[[-14  12 -10  29   6  24   2 -30]
 [ -4 -26 -35  18 -31  26 -13 -15]
 [ -1  21  30 -32  32 -30   6   3]]
=>
[[ -4 -26 -35  18 -31  26 -13 -15]
 [-14  12 -10  29   6  24   2 -30]
 [ -1  21  30 -32  32 -30   6   3]]

[[ 15  -2  10  26   0   7]
 [ 10 -17  24  36  -6   4]
 [-10   4   2  -1  13 -33]
 [-20   3  -6 -20  10 -33]]
=>
[[-20   3  -6 -20  10 -33]
 [-10   4   2  -1  13 -33]
 [ 15  -2  10  26   0   7]
 [ 10 -17  24  36  -6   4]]

[[ -9  14 -12 -15 -30 -28  15 -33]
 [ -7  16 -11 -13 -29 -26  13 -32]
 [ 25  25  10  17  10  19 -26  13]
 [ 27  22  12  20  15  24 -29  19]
 [ -4  13  -8  -9 -21 -18   8 -23]
 [ 27  25  11  19  12  22 -29  16]
 [ -3  16  -9 -10 -23 -20   9 -25]
 [ 21  22   7  14   6  14 -21   9]
 [ 24  26   8  16   6  16 -24   9]
 [ -5  16 -10 -11 -25 -22  10 -28]]
=>
[[ -9  14 -12 -15 -30 -28  15 -33]
 [ -7  16 -11 -13 -29 -26  13 -32]
 [ -5  16 -10 -11 -25 -22  10 -28]
 [ -3  16  -9 -10 -23 -20   9 -25]
 [ -4  13  -8  -9 -21 -18   8 -23]
 [ 21  22   7  14   6  14 -21   9]
 [ 24  26   8  16   6  16 -24   9]
 [ 25  25  10  17  10  19 -26  13]
 [ 27  25  11  19  12  22 -29  16]
 [ 27  22  12  20  15  24 -29  19]]

[[ 15  21  16 -15]
 [-16 -11  14  -7]
 [  6   4   4   2]
 [ 34  28   1   4]
 [ 25  19  10  -8]
 [ -5  -4   3   6]
 [  9   1  -5  14]
 [ 11  13  15 -12]
 [-14 -12   7  -1]
 [  3   3   6   2]]
=>
[[  9   1  -5  14]
 [ 34  28   1   4]
 [ -5  -4   3   6]
 [  6   4   4   2]
 [  3   3   6   2]
 [-14 -12   7  -1]
 [ 25  19  10  -8]
 [-16 -11  14  -7]
 [ 11  13  15 -12]
 [ 15  21  16 -15]]

[[ 25  32  32  27  24  12  21  17  10   7  -6   1  -1]
 [  2   9  11  15  18  12  24  28  37  27   6  18  34]
 [ 14   3   2  -1  -8  12 -13 -19 -33 -23  -9   7 -26]
 [-22 -12 -18  -6  -2  12   3   9  25  19   9 -30  18]]
=>
[[-22 -12 -18  -6  -2  12   3   9  25  19   9 -30  18]
 [ 14   3   2  -1  -8  12 -13 -19 -33 -23  -9   7 -26]
 [  2   9  11  15  18  12  24  28  37  27   6  18  34]
 [ 25  32  32  27  24  12  21  17  10   7  -6   1  -1]]

[[  5  -9   0  -1  -7 -11 -13  -3  -1  12   2]
 [ 12  -2  -3  -5 -16   7 -12   6  -1 -27   2]]
=>
[[ 12  -2  -3  -5 -16   7 -12   6  -1 -27   2]
 [  5  -9   0  -1  -7 -11 -13  -3  -1  12   2]]
---
[[ 28   1  19  21  25 -18   2  14  12 -10 -11  -3  -5  19  -1]
 [-25  22   9 -19 -24  17  -9  18  20  -9  16  21  25 -21  14]
 [ 12  23  25   5   9  -5  -8  26  32 -20  -6  13   8   6   2]
 [-28  21   5 -21 -27  22  -9  15  17  -4  18  21  26 -23  14]
 [ 10 -31 -10  16   9 -11  15 -16 -32  16   4 -19  -7   6   4]
 [ -1  24   0 -12   2   2 -13   1  23 -11 -19   8 -14   6 -21]]
=>
[[ -1  24   0 -12   2   2 -13   1  23 -11 -19   8 -14   6 -21]
 [ 28   1  19  21  25 -18   2  14  12 -10 -11  -3  -5  19  -1]
 [-25  22   9 -19 -24  17  -9  18  20  -9  16  21  25 -21  14]
 [ 12  23  25   5   9  -5  -8  26  32 -20  -6  13   8   6   2]
 [-28  21   5 -21 -27  22  -9  15  17  -4  18  21  26 -23  14]
 [ 10 -31 -10  16   9 -11  15 -16 -32  16   4 -19  -7   6   4]]

[[ 11 -16]
 [ 13 -18]
 [-24  17]
 [-29  26]
 [ 17 -17]
 [  2  -2]
 [-16   9]
 [-16  12]
 [-16   9]
 [ 28 -24]
 [-27  27]
 [ -6   0]]
=>
[[ -6   0]
 [ 11 -16]
 [ 13 -18]
 [-24  17]
 [-29  26]
 [ 17 -17]
 [  2  -2]
 [-16   9]
 [-16  12]
 [-16   9]
 [ 28 -24]
 [-27  27]]

[[ -4 -23]
 [-10 -12]
 [ 36  15]
 [  2  18]
 [  5 -36]
 [-29  19]
 [ -3  19]]
=>
[[ -3  19]
 [ -4 -23]
 [-10 -12]
 [ 36  15]
 [  2  18]
 [  5 -36]
 [-29  19]]

[[ 24  30  25  21 -11  13]
 [-21 -15 -10  -2   8 -14]
 [-18 -12  -8  -6  10 -11]
 [ -8 -12  -6  13  -5  -6]]
=>
[[ -8 -12  -6  13  -5  -6]
 [ 24  30  25  21 -11  13]
 [-21 -15 -10  -2   8 -14]
 [-18 -12  -8  -6  10 -11]]

[[-15 -29]
 [-20  -8]]
=>
[[-20  -8]
 [-15 -29]]

[[ 27  18  -3  10   8  -7  22 -10 -11]
 [  5  -5 -17  27  25  -1 -12  -6 -13]
 [ -3 -19 -19  18  22   5 -18  -4 -11]]
=>
[[ -3 -19 -19  18  22   5 -18  -4 -11]
 [ 27  18  -3  10   8  -7  22 -10 -11]
 [  5  -5 -17  27  25  -1 -12  -6 -13]]

[[-15 -24   6  -4  16 -18 -15  -2  -7]
 [ -9 -16  20  -7  -1 -25   8  -7  -1]
 [-16 -24   6  -4  16 -18 -15  -2  -7]
 [ 10  -8   4  -6  16  -2   5 -30   2]
 [-15 -14  21   7  14 -13   9  -2  -4]
 [ 10   3  20   8  11  -3  -5  -5 -10]
 [  1   1   7  -4  -2 -24 -14 -29   2]
 [-16 -22  14  -4   8 -25  -5  -3  -3]]
=>
[[-16 -22  14  -4   8 -25  -5  -3  -3]
 [-15 -24   6  -4  16 -18 -15  -2  -7]
 [ -9 -16  20  -7  -1 -25   8  -7  -1]
 [-16 -24   6  -4  16 -18 -15  -2  -7]
 [ 10  -8   4  -6  16  -2   5 -30   2]
 [-15 -14  21   7  14 -13   9  -2  -4]
 [ 10   3  20   8  11  -3  -5  -5 -10]
 [  1   1   7  -4  -2 -24 -14 -29   2]]

[[  3  -1]
 [  3   1]
 [-16 -11]
 [-16  -4]
 [  2 -31]
 [ 13  16]]
=>
[[ 13  16]
 [  3  -1]
 [  3   1]
 [-16 -11]
 [-16  -4]
 [  2 -31]]
---
[[ -4 -10   5 -14]
 [-29 -32  32 -22]
 [ 18  16 -19  -6]
 [ -4   1   4  15]
 [  2  -2  -2 -28]]
=>
[[-10   5]
 [-32  32]]

[[25 17  4 17]
 [29 20  5 20]
 [17 11  3 11]
 [17 11  3 11]
 [11  8  1  8]]
=>
[[17  4]
 [20  5]]

[[ 11  31 -14]
 [ 10 -10   3]
 [ 11  -7   5]
 [ -4   3   1]
 [-19   6  -7]]
=>
[[ 31 -14]
 [-10   3]]

[[ -5  -5 -12]
 [  8  11  -4]
 [  0  36   1]
 [ -1   0   3]
 [-15  15 -13]]
=>
[[ -5 -12]
 [ 11  -4]]

[[ -1  12 -14 -11]
 [ -8   5  20 -30]]
=>
[[ 12 -14]
 [  5  20]]

[[-25  17 -16  15  37]
 [ -7  -3   3  -1  10]]
=>
[[ 17 -16]
 [ -3   3]]

[[-20  14  12   6]
 [-32  21  13  -6]
 [-17   3   3   2]]
=>
[[14 12]
 [21 13]]

[[ -6  -5 -18]
 [-35   7 -18]
 [-14  -6  -5]
 [ -5 -18 -18]]
=>
[[ -5 -18]
 [  7 -18]]
---
[[  0  -2   5 -17  34   1   0 -11  26]
 [  4  13 -31  -9  -4 -11 -16  -6  26]]
=>
[[  4  13 -31  -9  -4 -11 -16  -6  26]]

[[ 24  -3  16  21  38  -4  -7 -11   7  20 -12]
 [-38 -25  15   5 -16 -23 -10  -6   8 -12   1]]
=>
[[-38 -25  15   5 -16 -23 -10  -6   8 -12   1]]

[[ -7 -13  18   4]
 [  6  -7  -4   0]
 [  3  -7  -7   0]
 [ -3  -9  -2  -8]
 [ -9  20  30  -4]]
=>
[[ 6 -7 -4  0]
 [-3 -9 -2 -8]]

[[-10 -31   3]
 [  7  -5  -3]
 [  3 -17   3]
 [-12 -31   5]
 [-21 -15   1]]
=>
[[  7  -5  -3]
 [-12 -31   5]]

[[-16   4   5  -1 -20 -10 -17   5]
 [-15   1   3   1 -13  -9 -16   3]
 [-12  -1   0   3 -10  -5 -10   6]
 [-31 -18 -28  35  -2  13   0  36]
 [-14   5 -11  19 -14   2   7  29]
 [  1   5  -2   5 -11 -11  -7   6]
 [-13  -2  -1   4 -11  -6 -14   6]
 [-14 -16 -14  17  -5   1 -12  13]]
=>
[[-15   1   3   1 -13  -9 -16   3]
 [-31 -18 -28  35  -2  13   0  36]
 [  1   5  -2   5 -11 -11  -7   6]
 [-14 -16 -14  17  -5   1 -12  13]]

[[ 24  25  13  13  11   3  11 -21]
 [-29   8   8  12   5  22  38 -30]]
=>
[[-29   8   8  12   5  22  38 -30]]
---
[[-10 -32  -6 -34  -1]
 [ -1   7   1   5  -2]
 [ -7 -20  -1  -6  -5]]
=>
[[-32  -6]
 [  7   1]]

[[ 14   6  -9]
 [  4  24  33]
 [  4  21 -20]
 [-12  -5   1]]
=>
[[ 6 -9]
 [24 33]]

[[ -1  16  27]
 [-27  16  38]
 [ -1 -34   2]]
=>
[[16 27]
 [16 38]]

[[ -9  16 -17  -9   4]
 [-26   6   1   2   3]
 [  0 -27  12   6  22]]
=>
[[ 16 -17]
 [  6   1]]

[[ 17  -1   4  -4]
 [-18   1   4   4]
 [ 11  12   4  28]]
=>
[[-1  4]
 [ 1  4]]

[[ 20  14  -1  28]
 [ 29   4  15  18]
 [-16 -14  21  -4]]
=>
[[14 -1]
 [ 4 15]]
